One turning vector, and how many steps it has turned
The counts run from 0 to 262.
[135  98 117 122 137 116 148 129 120 151 171  80 103 100 168 126 132 151
 136 166 122 140 177  97 110 124 110  95 171 106 114  97 153  96 121 108
 107 155 121  70 109 133 164 175  96 142 114 106 191 138  85 108  90 131
 130 128 154 161 160 137 142  73 170 151 140 114 123 124 128 150 107  84
 133 122 115 121 139 153 155]  239
[144  73  97 119 137 108 142 157 108 179 151 107  74 115 153 171 122 119
 130 127 104 167 137 117 135 143  96 116 146 171 101 100 164 125  93 118
 116 149 124 102  99 159 140 127 114 116 124 104 165 118 146 159  61 102
 161 156 119 143 150 122 123  87 167 131 172 129 122 149 105  91 132 114
 132 126 129 114 113 150 186]  25
[111 116 116 116 129 156 102 140 109 155 143 101 105 106 168 116 115 121
  92 156 154 138 123 124 119 132 108 106 155 134 151 109 154  98 126 116
 119 127 157  69 132 123 152 158 132 121 140 108 188 134  95 118  93 141
 149 137 135 143 168 133 129  58 159 177 120 143 117 153  72 138 140  83
 140 109 110 118 156 176 205]  245
[108  87 112 115 176 138 122 152  99 161 159  93  84 120 136 150 121  89
 104  84 176 131 109  76 130 139 114 105 123 127 131 166 167 130 104 169
  97 157 151  99  82 134 189 146 145 139 133 117 195 139 143 145  90 113
 157 139 127 130 144 132 116 123 110 155 138 147 138 152 123 130 119 117
 132 120 115 101 163 173 176]  218
[155 109 107 142 176 129 190 127 148 166 131  92  79 142 163 135  80 161
 125 124  92 150 144 121 135 109  70 137 162 121  98 107 158 140  86 113
 144 143 119  97 149 118 143 136 141 110 123 101 164 133  51 146 126 141
 137 139 130 115 174 144 127  95 124 172 131 140 108 140 126 122 150  95
 100 122 149  88  95 145 171]  49
[167  90 104 133 135 106 130 123 113 128 170 106 120 155 157 128 100 129
  97 137 100 137 121 140 141 157  76 151 165 108  99 113 135  68  88 122
 132 108 123  91 148 114 123 114 119  87 108 128 184 136  91 148 115 140
 186 146 129  88 150 116 117  79 143 181 153 141  97 147 103 134 175 119
 154  81 138 123 105 142 134]  261
[160  95  96 134 174 115 144 135 131 138 128 112 110 188 132 156  89 153
 172 133 107 152 182 144 143 131  70 158 149 126 116 133 157  95  70 118
 118 122 100 110  78 154 123 148  92 144 105 102 160 132 101 142  58 172
 137 117 135 113 133 148 111 131 121 132 143 109 135 149 104  90 147  76
 111 120 146 104 119 133 149]  171
[103 127 105 103 142 153 127 137 134 171 134 120  87 131 160 157  93 143
 124 106 147 167 135  89 144 126  82  89 153 144 141 119 161 156 103 128
 101 189 151 104 137 119 143 138 145 141 141  91 169 134  93 141  84 143
 132 146 123 151 160 151 142  83 138 164 145 150 126 172 110 100 130 111
 121 129 107 103 152 176 198]  36
[189  88 141 131 190 102 107 120 122 124 170 107 108 187 103 107  98 114
 113 113 126 130 152 140 143 120  84 142 123 106 113 148 157  91  87 113
 139 129 131 100  96 127 133 122  97 139  90 141 178 102 106 155 100 138
 156 146 156  87 133 145 117 122  85 170 151 137 134 139 145 157 129 100
 167 106 135 114  77 143 164]  198
[ 88 120 105 148 111 148 109 146 129 101 152 115 165 182 154 113 106 106
 123  84 143 117  80 130 145 116  84 129 142 112 134 136 173 108 100 128
 132 114 147  95 132  98 169 133 164 131 117 128 178  97  96 115 118 148
 187 126 128  78 155 135 125 121 142 181 131 139 104 161  67 106 142  97
 124  92 110 120 158 159 153]  129
[109 108 104  99 124 121 135 128 132 161 157 121 106 133 157 166 110 142
 148 117 139 161 165  81 141 138  95  73 151 131 135 110 151 144  94 111
  88 210 126  97 126 122 151 146 122 161 138  96 179 125  98 127  73 129
 129 146 133 168 149 150 146  85 151 160 153 134 126 165 125 111 104 113
 129 137 109 104 146 169 170]  33
[176  84 124 138 190  94 157 134 111 149 161 103  80 159 115 130 129 111
 112 104 120 127 135 110 117 113 111 111 109 129  92 143 167 110  84  99
 148 134 132 104  78 137 161 135 116 133  97 154 184  97 103 167 107 120
 160 150 135 102 131 149 133 112 101 155 165 123 132 125 156 162 110  83
 153 127 144 111  81 133 153]  202
[178  69 121 116 136 102 167 139 144 148 144 111 115 154 126 127 120 117
 134 181  98 145 174 125  96 157 110 105 126 116 117 114 151 124 101  91
 153 153 109  76 150 106 121 184 110 127 134 121 184 146  80 126 109 129
 156 149 134 127 149 140 132  92 125 187 137 142 103 138 117 148 111  99
 144 110 155 109  82 173 160]  57
[146  79  96 132 102  93 121 152 140 106 167 134 142 166 147 134 145 113
 171 112  95 170 134  99 117 143  98 104 134 130 110 106 202 123 104 110
 113 158 120  99  99 132 136 148  92 142  99 126 164 105 141 128  76 129
 186 160 126 113 119 144 130 118 166 133 181 102 116 142 113  88  77 113
 156 111 105 143 106 155 122]  148
[104 145 107 138 152 133 141 127 146 110 160  65 137 133 167 112  94 133
 147 102 137 118 130  81 121 143  96  95 167  70 139 150 183 161 143 168
  92 172 151  81 119 110 157 171 133 137 138 110 189 142 119 115 108 142
 145 126 133 145 150 147 151 135 137 156 144 113 129 135 132 115 101 119
 120  89  95 146 156 174 160]  98
[116  84 102 100 117 103 137 132 127 156 166 117 121 139 144 168 116 135
 154 141 133 159 180  93 145 152 105  81 152 132 127 111 141 126  92 107
  87 198 107  93 119 136 152 151 103 169 135  96 178 131 108 120  63 126
 133 141 144 170 137 138 144  88 156 153 152 131 122 162 122 111 113 119
 127 133 122 105 138 163 165]  31
[139 141  87 141 183 144 124 130 139 137 111 119  83 174 144 141  85 156
 150  84 126 158 126 121 151 114  59 143 150 136 131 138 187 138  87 137
 110 129 155 119  89 148 120 121 127 129 107  92 155 119 112 166  67 167
 135 139 107 110 149 170 123 122 112 126 165 116 139 156 112  74 140  78
 118 117 119 116 132 146 183]  166
[126  63 103  98 117  99 133 144 114 163 160 107 110 136 144 171 117 120
 155 151 121 159 174 110 149 161 105  99 144 146 122 107 138 113  87 108
  92 177  95  96 107 154 148 144 102 159 133  96 176 128 131 127  49 118
 145 143 141 162 133 125 131  94 162 139 155 132 119 160 102  99 127 119
 127 127 133 102 131 156 174]  29
[129 153  88 137 178 145 125 131 141 133 119 120  92 174 151 142  89 159
 149  70 130 162 127 111 150 112  62 127 146 132 130 140 182 147  94 140
 108 147 158 120  93 145 124 124 129 138 104  95 153 114 108 166  75 163
 129 140 112 112 150 169 130 124 115 135 171 113 143 158 125  75 128  85
 120 119 114 123 132 149 178]  165
[164  93 124 127 171  71 166 128 119 136 180  72 142 132 140 146  80 111
 106 119  75 120 137 108 160 160  91 124 136  78 111 120 165 111 101 134
 101 151 103  99 120 138 149 145 100 129 122 158 203 136 129 163 118 139
 171 154 138 110 115 112 138 161 143 144 164 135 108 119 124 114 139 131
 132  94 143 115  94 122 137]  81
[151  66 154  98 156 102 101 143 103 154 182 121 125 129 133 150 119  90
  99 121 139 159 155  82 132 140 113 101 116 115 133 117 180 102 108 126
 103 170 120  96  92 127 160 161  92 158 107 153 208 127 136 131  92 138
 167 154 157 124 116 123 123 127 139 150 151 148 134 145 125 142  99 114
 174 122 113 106 119 156 135]  211
[129  93 124 116 184 125 107 125 114 137 192  75 114 133 144 132  92 124
 126  91 150 127 151  94 165 146  76 133 169  87 124 151 152  99 100 181
  80 162 123 100  88 140 181 120 116 148 111 102 181 146 124 126  98 132
 137 124 161 132 140 122 117 130 108 152 130 149 139 156 145 137 139 135
 125 103 109 107 150 157 160]  223
[109 156 107 153 169 148 135 137 135 118 140  56 114 125 165 104  83 131
 129  94 129 119 110 105 125 132  82 121 169  87 137 149 190 163 146 173
 108 136 169  83 113 122 145 155 142 112 133 103 177 141 125 138 103 137
 144 127 122 130 163 147 140 125 130 150 142 123 134 131 113 101 129 106
 114  84 104 148 151 166 190]  101
[148  78 113 123 152 103 146 134 108 158 173  66  99 100 159 134 125 143
 136 168 112 131 180 123 127 147 103 129 176 115 105 105 139  76 111 124
 106 124 105  71  94 160 161 163  90 132 109 101 183 144 109 119  76 124
 134 122 156 148 149 124 120  91 162 140 135 118 124 127 112 140 137  93
 121 112 134 116 127 143 166]  236
[142 113  77 166 135 105 145 128 136  92 166 111 132 199 140 121 130 123
 157  74 113 135  97 114 108 139  83 127 145 107  86 153 165 112  91 131
 140 118 149 110 100 104 138 114 138 108  96 128 167  99 112 153 108 125
 190 139 103  72 145 157 130  98 119 160 175  97 109 138 132 115 122 102
 141  89 136 143 119 144 114]  137
[154  92 105 131 165 109 166 127 143 142 127 120 102 181 149 153 110 162
 176 139 109 162 189 114 123 112  86 135 142 120 110 116 175 113  76 102
 126 145  98 105  88 137 133 168 100 153  94 111 166 125  73 126  75 170
 137 120 139 122 138 160 125 122 129 139 143 103 135 137 129 109 109  68
 112 139 136 101 116 135 126]  174
[119 118 117 120 135 139 135 137 119 161 151  93  93  92 180 121 131 144
 106 150 137 147 141  99 110 116 113  89 163 134 131  98 172 116 130 103
 118 154 152  67 126 122 165 171 119 128 128 111 191 134  82 116 103 132
 137 141 141 152 169 138 140  58 172 166 132 124 120 135 105 146 109  75
 133 123 101 119 149 166 177]  242
[138  69  98 132 151 103 111 128 112 129 192  88 108 163 139 137 109 122
 140  82 132 135 125 127 177 137  73 141 175 131  83 131 135  99  76 139
 104 145 112 106 104 141 164  68 125 130  99 103 156  94 138 140  85 102
 166 139 159 112 143 107 122 105 123 156 151 141 123 167 128 115 151 145
 129  98 125 108 108 147 164]  15
[130 108 120 140 107 120 116 149 119 121 146 101 173 152 154 124 109 107
 126 171 114 121 143 152 100 142 106 120 139 112 138 115 162  87 129  96
 136 102 132  70 120 117 129 195 111 123 117 138 207 121 109 113  85 154
 182 127 123 115 141 141 132  97 175 159 143 117 110 129  56 118 137  61
 141  93 126 139 145 149 149]  119
[121  95  97 133 139 130 105 139 116 127 171 116  91 169 144 135 133 103
 129  64 175 154  91  96 114 136  99 107 137 134  99 156 152 129  94 133
 127 151 160 104 109 103 159  97 155 113 111 111 170  97 120 136  95 102
 176 137 127 110 157 138 129  72 105 184 158 136 128 169 137 136 120 130
 161 106 111 122 127 185 156]  9
[152  98 111 131 162 118 170 135 147 145 125 120  98 171 156 152 113 165
 170 134 111 166 184 111 115 104  87 125 139 126 112 109 189 117  80  94
 129 153 102 103  96 131 135 172 109 150  93 114 166 126  66 125  85 170
 140 120 141 124 139 157 126 117 132 136 144 104 133 136 128 113 107  63
 119 143 137 101 113 140 124]  175
[112  85 107 121 148 115 158 163 112 147 145  68 127 105 151 149  98  87
 122 138 114 122 124  98 119 171 122 109 126 107 140 142 187 139 122 159
 104 140 116  87 106 144 164 191 132 132 155 131 203 159 157 129  82 130
 176 134 124 136 131 114 123 151 153 139 132 137 113 134  77  95 122 120
 116  94 132 117 150 165 163]  91
[180  65 127 120 143 108 148 141 137 152 142 106 116 153 134 126  96 126
 125 184  87 155 173 143 111 150  88 128 140 116 122 108 155 112 100 104
 149 140  99  81 156 109 110 173 103 118 126 123 182 150  88 129 106 137
 154 144 145 126 148 128 114  96 133 176 133 151 107 144 102 134 137 102
 137 107 155 104  78 165 166]  55
[ 98 102  86 121 126 123  98 145 133 114 146 126 144 182 125 141 117 113
 169  94 142 138 130 113 169 144  93 111 136 138 146 140 174 122  88 132
  88 153 122 100  90 157 161 134 118 181 132  96 161 109 142 120  48 147
 154 139 136 129 123 133 130 145 131 137 150 121 126 173  75  70 115 116
 117 113 111 118 152 164 187]  157
[100 115 110 145 114 138  99 139 128  91 158 115 173 190 151 109 100 107
 119  88 135 122  85 136 147 121  78 134 148 110 130 138 168 103 101 130
 128 116 144  97 133 101 168 127 155 127 112 127 175 103 103 114 116 150
 188 134 131  78 150 132 126 120 136 175 134 137 104 161  67 108 149 106
 130  85 106 125 153 156 147]  130
[123 152  98 153 170 144 125 136 126 116 139  52 122 130 158 104  76 128
 131 116 124 107 114 136 133 147  77 142 173  92 133 151 173 141 140 173
 107 111 160  77 112 138 135 155 136 110 135  99 171 143 132 137  92 139
 140 121 126 125 165 139 128 129 130 142 138 127 127 135  99 100 153 100
 109  74 119 149 149 160 202]  103
[104 123  99 141  99 119 135 138 127 105 153 112 168 175 150 125 136 112
 147 137 143 120 131 114  90 142 125  89 125 105 127 145 151 102 113  90
 136 129 140  78 119  94 154 192 139 136 125 139 205 111  85 110  93 143
 177 121 116 114 140 157 148  83 152 178 144 102 108 136  88 131 109  72
 135 105 125 136 161 159 130]  123
[134  63  99 103 124 101 129 152 110 172 161 108 109 126 142 177 114 115
 147 153 119 159 168 120 145 161 107 107 146 157 118 106 144 110  87 113
  97 165 101  94 103 161 151 140 104 150 132  98 176 127 144 135  45 114
 153 143 140 156 136 122 124  96 165 137 154 133 122 159  95  93 131 118
 125 127 134 104 129 153 183]  28
[122  72 128 115 114 124  81 135 118 120 187 130 139 174 146 136 129 101
 128 101 175 161 126  97 122 134 104 107 137 119 117 139 158 101 101 118
 114 164 133  98 121  85 150 122 128 132 108 132 184 101 108 105  95 129
 186 136 157 117 141 121 132  78 130 185 146 146 133 176 128 146 117 127
 182 105  97 119 128 181 123]  5
[162  94 100 136 148  96 140 134 128 154 175 101  78 130 161 151 123 140
 134  93 101 173 142  98 136 126  82 106 164 142  79 102 162 131  94 116
 111 170 133 113 103 137 135 101 105 111  99 113 163 102 128 158  84 103
 156 156 129 133 148 141 140  76 154 139 192 119 126 138 156 111 112 119
 151 121 116 124  89 141 152]  21
[105 121 107 127 143 120 140 129 137 114 168  62 151 132 156 124  99 122
 152 119 135 116 147  80 123 161 103  98 160  66 140 150 176 144 133 166
  85 175 126  80 113 120 159 181 128 153 142 117 196 150 124 105  95 142
 148 119 143 150 138 130 149 141 136 149 137 120 123 139 124 113 101 131
 120  92 109 134 161 171 150]  96
[137  83 118 123 157 139 120 128 140 120 134 125 117 201 110 107 128 115
 158 124 172 138 161 112 109 119 111 110 112 115 135 159 163 126  92 103
 143 156 124  83 108 105 154 172 128 167 120 113 172 115  75  97  93 146
 140 120 153 120 143 157 127 112  77 192 116 131 138 165 125 153  92  88
 141 120 125 104 119 182 164]  187
[120 126  95 135 138 127 134  99 119 121 177  99 123 165 144 112 113 145
 125 121 162 114 131 108 137 150  99 103 168  88 118 151 108  87  94 107
 114 139 140  80 142 108 163 126 139 132 130 111 191 126  53 127 110 143
 141 126 135 125 166 149 144  56 124 205 139 122 110 153 125 165 145 105
 132 100 128 117 154 160 158]  252
